In the data rows, the value 500 means zero.
Here are some numbered points:
[597 534 460 438 507 473 558 621] 0
[926 545 304 261 559 279 580 329] 1
[524 483 463 400 528 383 510 347] 2
[588 387 403 642 85 605 447 503] 3
[233 482 517 617 577 538 345 397] 4
[543 687 445 674 720 524 411 833] 5
[475 338 578 523 230 597 542 551] 6
[559 576 499 466 576 509 539 618] 7
[707 689 464 500 616 466 545 683] 8
[336 622 546 558 649 582 456 563] 9
[505 479 478 412 494 468 530 276] 10
[449 452 533 526 512 501 506 417] 11
[691 549 330 358 622 332 555 288] 12
[546 657 394 626 662 566 447 897] 13
[529 410 658 511 280 633 588 564] 14
[37 374 444 658 457 490 215 134] 15
[427 631 420 660 652 568 382 821] 16
[678 557 454 322 516 368 565 356] 17
[592 490 434 392 619 406 537 362] 18
[416 666 471 687 642 572 409 815] 19
[431 534 541 489 564 478 477 448] 20
[552 471 524 421 467 457 549 324] 21
[474 394 694 392 335 679 693 606] 22
[613 668 409 637 626 474 405 892] 23
[443 427 479 422 481 454 517 320] 24
[530 477 538 469 511 492 599 543] 25
[438 577 467 461 690 441 487 499] 26
[620 619 388 552 688 524 490 769] 27
[446 650 492 713 609 517 383 815] 28
[352 341 866 378 450 724 780 655] 29
[635 636 500 434 636 408 523 593] 30
[541 578 492 535 562 475 495 642] 31
[708 324 221 764 17 563 385 597] 32
[274 381 414 642 387 492 319 232] 33
[651 644 501 427 639 402 526 592] 34
[562 435 611 520 226 596 616 607] 35
[357 488 541 489 529 463 500 442] 36
[615 542 523 420 471 409 538 336] 37
[634 653 418 610 644 485 514 871] 38
[498 400 725 422 291 614 694 599] 39
[418 524 515 474 630 520 454 501] 40
[529 501 505 417 529 407 519 320] 41
[298 487 500 483 623 495 426 422] 42
[647 377 333 688 62 556 449 616] 43
[434 652 417 714 692 578 390 926] 44
[344 510 567 545 554 529 464 409] 45
[432 508 525 466 601 526 475 489] 46
[364 479 524 465 488 485 434 313] 47
[351 511 463 451 588 431 386 349] 48
[380 520 539 562 534 526 460 515] 49
[562 487 555 423 532 444 617 454] 50
[515 505 529 512 520 457 507 517] 51
[798 536 369 287 577 330 644 424] 52
[247 469 552 537 531 551 420 349] 53
[638 643 404 544 605 506 482 757] 54
[784 519 370 296 526 300 554 312] 55
[368 603 539 644 647 542 432 620] 56
[415 519 554 474 555 479 484 404] 57
[398 518 552 478 556 483 482 404] 58
[0 345 384 727 402 526 107 38] 59
[692 450 414 315 450 392 589 272] 60
[532 562 565 443 489 500 522 498] 61
[443 432 453 420 492 434 503 301] 62
[584 376 501 641 161 605 516 604] 63
[310 434 510 512 542 498 435 402] 64
[397 435 469 536 445 530 456 481] 65
[521 560 507 539 557 496 541 520] 66
[376 604 508 564 658 496 415 661] 67
[686 683 475 513 606 477 542 702] 68
[207 446 513 586 472 510 318 347] 69
[534 616 382 423 745 391 472 430] 70
[479 439 406 421 457 489 467 293] 71
[687 442 332 779 65 592 371 612] 72
[783 526 411 316 468 318 590 343] 73
[376 590 489 588 619 542 365 652] 74
[674 454 431 360 433 388 552 285] 75
[314 541 544 605 616 574 437 578] 76
[524 573 556 466 506 505 513 533] 77
[382 580 489 578 608 544 373 637] 78
[531 372 514 607 223 590 547 600] 79
[241 347 999 261 601 666 872 576] 80
[383 443 406 539 432 456 351 191] 81
[0 327 354 667 415 499 151 118] 82
[526 610 420 597 585 507 393 750] 83
[602 464 504 426 445 460 581 339] 84
[356 484 553 485 588 523 459 491] 85
[486 500 531 387 508 426 524 372] 86
[633 635 390 571 640 504 472 825] 87
New points follow, each followed by the numbers of its three nearest points above by angle, smallest number first.
[366 491 532 485 534 455 494 427] 36 57 58
[247 369 999 275 483 634 857 608] 22 29 80
[184 341 999 272 548 677 832 613] 22 29 80
[520 543 438 419 656 416 479 425] 18 26 70
[476 578 396 441 707 335 399 312] 26 48 70
[551 511 570 446 530 480 547 443] 21 37 50
[738 515 380 314 531 317 537 306] 1 55 73
[250 506 478 673 635 618 317 585] 49 76 78
[251 466 548 537 527 549 423 355] 45 53 64
[447 450 536 526 513 506 513 433] 11 53 64
[683 572 416 387 606 358 557 299] 12 18 55
[589 609 392 555 691 536 485 762] 27 54 87
[346 361 886 454 493 700 737 633] 22 29 80
[267 469 539 526 532 533 424 341] 45 53 64
[552 570 507 533 565 494 564 537] 8 66 68
[526 584 432 485 649 359 394 436] 12 26 70
[537 468 513 431 463 457 531 311] 10 21 84
[385 503 473 471 579 389 334 208] 47 48 81
[476 583 399 465 703 352 395 361] 26 48 70
[364 492 467 484 570 396 326 206] 47 48 81
[510 513 437 405 613 438 504 377] 2 12 18
[911 541 319 269 558 288 586 338] 1 52 55
[434 508 528 460 600 525 479 486] 40 46 85
[570 571 548 402 537 473 547 483] 17 50 61
[521 512 548 454 536 515 553 465] 50 61 80
[600 525 474 396 563 419 556 511] 1 17 52
[331 577 529 648 661 558 457 668] 56 67 76
[431 493 490 547 510 531 425 483] 4 59 69
[584 425 585 546 175 596 600 621] 35 63 79
[319 617 547 562 652 591 454 566] 9 56 76
[616 614 384 546 693 532 494 768] 27 54 87
[472 419 404 406 440 490 474 247] 24 62 71
[328 427 510 523 512 512 445 420] 53 64 69
[542 458 405 396 512 355 483 266] 2 41 62
[674 617 394 383 622 287 480 381] 1 12 55
[506 539 440 414 661 412 471 398] 18 26 70
[335 517 468 593 560 569 449 561] 49 76 78
[486 488 499 525 510 446 430 276] 10 47 81
[330 484 527 489 571 515 466 496] 42 64 85
[384 509 515 509 633 534 453 542] 40 46 76
[382 439 459 535 465 526 447 483] 65 69 82
[569 566 483 398 578 527 589 569] 0 7 34
[581 506 501 417 523 477 576 568] 0 7 25
[609 513 524 397 565 457 552 495] 17 50 52
[648 489 500 450 598 483 648 544] 25 50 52
[327 517 507 522 680 493 426 374] 20 42 58
[582 386 422 629 99 611 463 509] 3 43 63
[513 601 441 465 704 337 391 426] 18 26 70
[326 528 556 597 589 579 452 583] 49 56 76
[421 575 468 465 696 446 480 501] 26 40 70
[386 525 537 573 534 524 454 526] 49 56 76
[388 582 424 454 710 458 402 348] 26 48 70
[492 541 446 428 658 424 468 418] 18 26 70
[434 352 785 494 428 626 625 565] 22 29 39
[363 484 563 484 581 528 468 509] 42 46 85
[326 487 447 469 645 425 381 298] 42 48 58
[499 509 559 470 534 527 553 478] 29 50 80
[415 556 480 467 615 474 493 508] 26 40 46
[659 558 458 339 516 380 556 376] 17 55 73
[390 525 538 570 536 527 457 520] 49 56 76
[565 489 577 382 487 477 606 415] 21 50 84
[494 492 481 432 503 477 514 310] 10 41 62
[372 381 842 459 504 679 719 646] 22 29 80
